Where one turn sends some rows of the set: a few examples, then the rows asked:
K40: [-16   3   2   2 -21  -6   2  17  -6   6  -7  -2 -17]
K70: [ -7   0  12 -10  -2  -1   9  -1  -7 -14  -2   1   9]
K446: [ -2   2  16   3 -14  10   2   0   5  19   8  12  -7]
K414: [-17   0  -7 -16   2 -17  -8  -7  -9  14   8  -4 -12]
K230: [  0  10   0   6  -4 -14 -16 -15  -1  -1   0  -8   2]
K833: [-12   2  14 -14  -4  -3   6   1 -10 -12  -5  -2   5]
K728: [-11  -2  10 -15   0   0  10   2 -10 -12   0   2   5]
K584: [-10  14   3 -24 -17   2   2  -4   3   4   0  -8 -19]
K836: [ -5   6  -1   1  -4 -20 -14 -15  -1   9  -2  -8   1]
K326: [ 5  0 -4 21 -4  6 -6 -7 -3 -2  3 -4 -8]
K756: [ -9   2  15  -6 -13   8   2   4   1  22  10  11 -13]
K6: [-18   7  -3 -17   0 -14 -13  -5 -12   5   8  -7 -15]
K817: [ -7   7  21  -1 -17   5  -2   1   2  21   3   7 -10]
K367: [ -1  -6 -13  -1   6 -10  -3 -14   1   9  13   4   1]
K48: [-12   8   5   4 -10  -3 -14   0 -14   4  -5 -15 -23]
K115: [  0   4  -8 -16  -9  11  12  -7   9   0  12   5 -12]
K151: [-11  -6  -8   4 -13   2  12  17  -3   5   5   9 -14]
K2: [  6  14   3  -5 -19   4   2 -13  13  -2  -3  -5  -5]
K365: [ -3   0  -1  17 -20  -2   5  11   3   2  -6   3  -5]
K52: [-11  -5 -10  -1   3   8   0   3 -13   4  14  -1 -24]
K475: [ -2  -3 -15  -3   8  -3  -3 -10  -3   0  19   6  -3]

K115 goes to K584
K365 goes to K151
Now these:
K367 goes to K414
K6 goes to K230
K52 goes to K48
K70 goes to K728
K756 goes to K817

